array([ 2.20, -0.13, -5.25,  4.16,  0.70,  5.55,  0.95]) ⇒ 2.20, 0.95

array([[-4.55, -1.81,  3.44,  3.35,  0.14],
       [ 5.42, -1.13, -4.96, -2.38,  2.20],
       [-1.50,  1.50, -3.03,  2.78, -1.10]]) ⇒ -4.55, -1.10

array([[-0.17,  1.79,  1.37,  1.07, -0.26,  1.12],
       [-0.73, -0.42, -0.05, -1.41, -0.10,  0.28],
       [ 2.54, -1.88,  3.53,  6.42, -1.47, -1.09]]) ⇒ -0.17, -1.09

array([-0.43,  1.10, -5.07, -2.49, -1.34]) ⇒ -0.43, -1.34

array([[ 2.75, -2.98,  1.19,  5.94,  3.92],
       [ 1.57, -3.41, -4.44, -2.46, -2.42]]) ⇒ 2.75, -2.42

array([ 5.24,  3.74, -2.05,  0.40, -0.57,  0.97]) ⇒ 5.24, 0.97

array([-5.32,  1.48, -4.99,  0.44]) ⇒ -5.32, 0.44

array([[ 5.46, -0.84, -2.30, -0.39, -2.20, -2.25],
       [-1.82,  1.21, -1.31, -0.89, -0.37, -0.59]]) ⇒ 5.46, -0.59

array([ 2.21,  2.47, -0.84,  1.15,  5.26]) ⇒ 2.21, 5.26

array([[-1.96,  2.16,  1.57, -0.56, -1.21,  1.63, -0.35],
       [-0.17, -2.64,  2.29,  2.27,  1.56, -0.25, -3.38],
       [ 1.74,  1.12,  0.48, -0.16,  4.96, -0.16,  0.05]]) ⇒ -1.96, 0.05
---
[[ 1.10  0.06  5.68  0.17 -0.14 -1.23  0.27  1.04  0.17  0.52  0.43  4.65
   0.20  0.08  0.45]
 [ 1.29  0.48  6.06  0.21 -0.02  0.76  0.47  0.84  0.15  1.15  0.34  5.10
   0.45  0.16 -0.19]
 [ 0.59  0.40  5.56  0.26  0.41  0.22  0.40  1.16  0.06  0.50  0.43  4.54
   0.21  0.19  0.29]
 [-0.40  0.65  2.71  0.72  1.44  0.73  2.20  1.44  1.27  0.25  0.38  2.15
  -0.17  0.60  1.04]
 [ 0.80  0.45  4.14  0.53  0.64  0.25  1.36  1.52  0.55  0.49  0.48  3.35
  -0.96  0.59  0.68]
 [-0.81  0.78  0.93  0.28 -0.35  1.03  6.71  1.40  1.24  0.04  0.31  0.69
  -0.20  1.36  0.71]
 [ 0.26  0.73  4.32  0.51  0.77 -0.35  1.43  1.48  0.87  0.40  0.48  3.52
   0.17  0.71  0.96]
 [ 0.63  1.09  1.91  0.60  0.98  1.15  3.26  1.48  1.75  0.23  0.32  1.50
   0.00  0.76  1.36]
 [ 2.13  0.87  1.79  0.11  0.23  0.56  4.79  1.97  0.27  0.01  0.40  1.28
   0.30  1.77 -0.75]
 [ 0.51  0.53  1.51  0.15  0.40  0.19  6.08  1.89  0.67 -0.02  0.37  1.09
   0.40  1.66 -0.04]
 [-0.39  0.78  1.58  0.47  0.72  1.79  4.66  1.54  1.72  0.15  0.35  1.15
  -0.49  1.12  0.31]
 [ 0.68  0.33  3.38  0.29  0.99  0.15  2.90  1.97  0.59  0.39  0.51  2.56
   0.17  0.84  0.67]]: 1.10

[[-0.39  0.95  2.69  2.37  3.17 -1.22]
 [-0.23  4.07 -2.28  0.97  1.07 -0.85]
 [-0.34 -1.92 -0.30 -2.89 -2.53  5.46]
 [ 0.23  3.54 -0.66  2.43  2.61 -0.95]
 [-0.28 -0.95  0.99 -2.22 -1.51  0.87]
 [-0.24 -0.71 -0.92 -3.11 -2.65  1.65]
 [ 0.68 -2.65  0.22 -0.39 -0.02  2.19]]: -0.39

[[-2.10  2.09 -0.43  0.30 -3.58  1.90 -2.46 -4.08  1.97  4.95 -2.29]
 [-2.13 -2.38  1.65  1.44  0.68 -2.90 -0.84  1.36 -2.48 -0.49 -0.79]
 [-2.42 -2.63  2.07  1.73  1.11 -3.43 -0.62  1.46 -2.73 -0.61 -0.90]
 [-2.06  1.90 -0.15  0.50 -3.17  1.53 -2.07 -3.84  1.83  4.67 -2.33]
 [-2.40 -2.86  2.12  1.94  0.84 -3.23 -0.51  1.71 -2.72 -0.64 -0.97]
 [-2.54 -2.94  2.35  2.07  1.24 -3.65 -0.36  1.71 -2.86 -0.70 -1.05]
 [-2.28 -2.37  1.88  1.57  1.34 -3.53 -0.66  1.24 -2.62 -0.44 -0.93]
 [-1.75 -1.95  1.28  1.13  0.72 -2.66 -0.89  1.07 -2.20 -0.34 -0.71]
 [-1.45 -1.45  1.10  0.93  0.77 -2.30 -0.77  0.67 -1.75 -0.21 -0.53]
 [-2.14 -2.33  1.67  1.43  0.93 -3.11 -0.80  1.28 -2.51 -0.45 -0.84]
 [-2.05  1.90 -0.16  0.51 -3.16  1.52 -2.06 -3.84  1.83  4.69 -2.35]
 [-2.38 -2.80  2.10  1.96  1.16 -3.55 -0.48  1.64 -2.77 -0.53 -1.10]]: -2.10

[[-0.02  0.10  0.24 -0.63 -0.05 -2.67 -0.11]
 [ 2.71 -0.15  1.74  2.85  0.51 -3.77  6.85]
 [-3.29  0.65 -2.85 -2.00 -1.01  2.28 -6.33]
 [-2.77  1.32 -2.47 -2.76  1.78  0.17 -3.88]
 [-1.91  1.29 -1.37 -4.06  0.17  3.69 -0.28]
 [ 2.23 -2.23  0.02  1.26  1.34 -1.98 -1.94]
 [-0.26  1.16 -0.44  1.20  0.07 -1.47 -4.84]
 [-1.43  0.17 -0.32 -1.86  1.15  5.74 -1.23]
 [ 0.63  0.03  1.47  0.68  0.73 -2.93 -0.61]
 [ 1.14  0.18 -0.67  2.33 -0.88 -0.34  2.43]
 [ 0.86 -0.57  0.65 -0.64  0.87 -0.72  4.74]]: -0.02

[[ 1.03  0.94  0.64 -0.96 -1.47 -0.46  0.13  0.06  0.62 -0.82 -0.63  0.83
   0.43]
 [-0.07 -1.15 -0.41  6.04  4.01  1.20 -1.70  3.43 -0.62  4.53  0.18 -1.48
  -2.62]
 [ 3.63  2.98  1.84 -0.29 -3.44 -1.52  0.05  2.34  1.95 -0.79 -1.91  2.19
   0.25]
 [ 0.93  0.93  0.60 -0.93 -1.43 -0.63  0.22  0.16  0.59 -0.69 -0.48  0.77
   0.46]
 [-0.92 -0.94 -0.55  1.05  1.57  0.56 -0.24 -0.14 -0.72  0.82  0.48 -0.76
  -0.44]]: 1.03
---
2.51,4.73,-1.13,6.31,-5.90 Answer: 2.51
-6.69,-4.47,-2.35,6.62,0.24 Answer: -2.35
-6.57,1.63,-6.05,2.96,-3.29 Answer: -3.29
-6.31,2.12,2.59,1.97,-6.91 Answer: 1.97
-4.38,4.77,4.32,-3.48,-6.21 Answer: -3.48
-5.87,1.97,-4.82,-0.26,-2.75 Answer: -2.75
5.64,6.14,2.74,-5.16,6.53 Answer: 5.64
4.45,-4.69,-4.43,-4.53,-4.99 Answer: -4.53
